One hidden turn or mirror swaps the rows below in pairs. Which row is each named row swapped with?
lar: [ 0.86 -1.19  0.80  0.85  1.87  0.12  0.75  3.80 -2.14 -4.01 -0.90 -3.33
  1.55  1.98 -1.88 -1.97]
kabok: [-0.74  0.40  0.23  1.13 -2.79 -0.08  0.64  2.31 -0.73 -0.57 -0.71  1.30
 -1.02 -0.78 -3.81 -0.28]
tofo: [ 4.18 -1.64 -2.62 -1.59 -0.35  1.12  1.19  2.49 -0.44 -2.54 -3.75 -0.58
  0.63 -2.96 -2.72 -1.17]
Bifab: [ 1.77 -0.29 -1.54  3.00  1.89  0.04  0.59  2.18 -3.06 -2.76  2.92 -0.88
 -0.43 -1.38 -1.17 -0.88]
kudat: [ 0.31  0.74 -2.18 -1.97  2.60  0.62 -2.27  3.24 -1.67 -0.40 -0.58 -0.92
 -1.80  0.15 -2.75  2.22]
Pogun: [ 2.13 -0.25  1.40 -1.48  1.13 -0.13  0.20  0.72 -1.26 -4.26 -0.48 -1.10
  1.34  2.06 -1.36 -1.65]
zemep: [ 2.91 -3.02 -1.83 -1.88  1.62  2.30  1.00  2.68  1.35 -1.95 -1.43  0.33
  1.37 -2.42 -2.92 -1.53]
fopem: [ 0.84 -4.99 -2.66 -1.28  1.47  1.06 -0.86  2.18 -4.82 -1.05  0.92  0.79
  0.34 -1.68 -2.23  0.19]
Rivek: [-1.24 -1.56 -0.55  1.27  0.79 -1.80  0.86  1.08 -2.98  0.72 -2.06 -4.26
  0.51 -2.30 -3.34  1.64]
notik: [-0.02  0.04 -0.79  2.85 -0.18 -0.23  0.02  5.18 -1.78 -0.68 -2.34 -0.59
 -0.18 -0.05 -3.59  1.22]
Dutar: [ 1.71 -0.30  0.93 -0.15  1.65 -0.08  0.69  3.39 -2.46 -4.36 -0.98 -3.29
  1.40  1.12 -1.49 -2.31]
damod: [ 1.71 -4.15 -4.30 -0.30  1.66 -0.36  1.05  3.67 -1.01 -1.21 -1.74 -2.03
  0.81 -3.09 -0.92  0.10]
feg: [ 1.72 -0.77 -1.72  2.25  2.04  0.26  0.68  2.46 -3.45 -0.83  3.16 -1.14
 -0.68 -1.58 -0.77 -2.19]
Puv: [ 0.39 -2.28 -1.23 -0.91  0.68  1.13 -0.62  0.87 -4.62  0.67  1.88  0.34
 -0.29 -3.58 -2.31 -1.23]
suko: [-1.08 -1.70 -1.04  0.19 -0.76 -1.67 -0.34  0.82 -2.50 -0.61 -2.84 -3.51
  0.34 -1.46 -4.29  2.80]
bola: [-1.80 -3.88 -0.05  0.42  0.56 -2.57  1.82  0.14 -1.55 -1.22 -1.40 -2.72
  1.06 -0.70 -3.73  0.60]
kopep: [ 3.69 -1.92 -1.21 -2.19  1.18  1.73  1.12  2.53  0.87 -2.26 -2.53 -0.18
  1.85 -2.63 -2.56 -1.57]
Gora: [-0.87  0.56 -0.16  1.91 -1.96 -0.41  0.69  4.00 -0.71 -0.12 -2.44  0.08
  0.02 -0.34 -3.54  1.10]
fem: [-0.21  0.91 -1.78 -2.11  2.53  0.70 -1.65  3.44 -1.00 -0.34  0.96  0.50
 -1.88 -0.72 -2.65  0.45]
gafet: [ 0.43 -2.48 -2.15 -2.86  0.84  0.13  0.94  2.31  1.39 -1.91 -0.27 -2.98
 -0.26 -2.77  0.68 -0.47]
boso: [-1.22 -2.04 -0.56 -0.37 -0.60 -1.79 -0.60  0.86 -2.22 -0.50 -2.37 -3.44
 -0.13 -2.06 -4.75  1.90]
lasok: [ 0.97 -0.13 -3.10 -0.74 -0.75  0.34 -1.93  3.70 -2.59 -1.51 -3.88 -0.98
 -0.79  0.77 -1.83  1.30]
kikiv: [-0.29  0.13 -0.46 -1.73  2.58  0.48 -0.39  2.90  0.60  0.15  1.82  1.22
 -1.54 -1.33 -3.56 -0.61]
gugu: [-0.68  0.02  0.85 -3.00 -1.53 -0.07 -0.25  0.91  0.75 -1.05  0.46  0.46
 -1.25 -0.12 -1.75 -0.81]
zogi: [ 0.13 -2.49  1.15  0.56  1.41 -1.46  0.85  1.40 -1.62 -0.72  1.70 -1.23
  2.14  0.36 -0.14 -2.69]
Dek: [ 4.33 -2.27 -2.30 -1.58  0.14  1.51  0.53  1.91 -1.29 -4.22 -3.72 -1.26
  0.17 -1.94 -3.15  0.19]
til: [ 0.37 -2.33 -1.08 -1.81 -0.23  0.71 -2.45  0.66 -4.75 -0.55  1.41  0.65
 -0.55 -2.17 -3.45 -0.40]
zeme: [ 1.01 -1.56 -1.31  1.62 -0.37 -0.36 -0.70  2.08 -2.56 -0.94 -1.95 -0.87
  2.90  1.15  0.88 -2.52]
Kuz: [ 1.89 -1.33 -2.26  2.44  2.67 -0.63  1.05  0.75  1.41 -0.62 -0.74 -1.47
  1.13 -2.80 -2.97  1.57]
nogov: [ 1.23 -4.94 -2.34 -1.84  0.58 -0.45 -0.27  2.76 -3.68 -0.38  0.82  1.19
  1.02 -1.76 -0.96 -0.61]
vura: [ 3.20  0.01  0.68  0.60  1.89 -1.70 -0.12 -1.32  1.08 -1.43 -0.64 -1.29
  1.10 -0.16 -2.62 -0.17]
vad: [-1.64 -3.90 -0.88 -0.42  0.68 -3.65  1.78  1.61 -1.77 -0.78 -1.67 -3.08
  1.11 -0.21 -2.17  0.25]
dofo: [ 3.57 -2.10 -2.55 -1.66  0.08  1.23  1.06  2.47 -0.15 -4.43 -3.53 -0.97
  0.32 -1.80 -2.46  0.07]
fupa: [-0.91 -1.87 -0.61  0.36  0.31 -2.30  0.16 -0.05 -3.18 -0.73 -2.60 -3.14
 -0.07 -1.76 -4.59  2.18]
geges: [ 0.77 -2.53 -0.89 -1.71  0.31  0.61 -1.24  0.33 -4.94 -0.71  1.88  0.85
 -0.84 -2.85 -3.37  0.28]
Bel: [ 2.22  0.30  1.90 -1.48  1.49 -0.47 -0.32  1.51 -2.29 -3.15  0.12 -2.67
  1.10  1.53 -1.08 -1.76]
betom: [ 0.03 -2.02 -1.46 -2.14 -0.31  0.72 -1.65  0.60 -4.27 -0.64  1.94  1.37
 -0.91 -2.06 -2.80 -0.66]
beba: [ 3.94 -0.72 -3.00  1.18 -0.15  0.32  0.36  2.87 -2.98 -4.20  0.24 -1.46
 -1.78 -2.31 -1.80 -0.26]
vip: [ 2.14 -0.53  2.09 -1.55  1.06  0.08  0.13  0.00 -1.69 -4.00 -0.21 -1.64
  0.72  1.46 -2.40 -1.81]
sep: [ 1.87 -1.57 -1.61  2.35  1.89 -0.65  1.86  1.69  0.96  1.14 -1.20 -2.58
  0.98 -2.77 -2.52  0.98]

kudat swaps with kabok
Rivek swaps with Puv
dofo swaps with Pogun
zemep swaps with lar
Bifab swaps with Kuz
fopem swaps with bola
fupa swaps with geges
gafet swaps with zeme

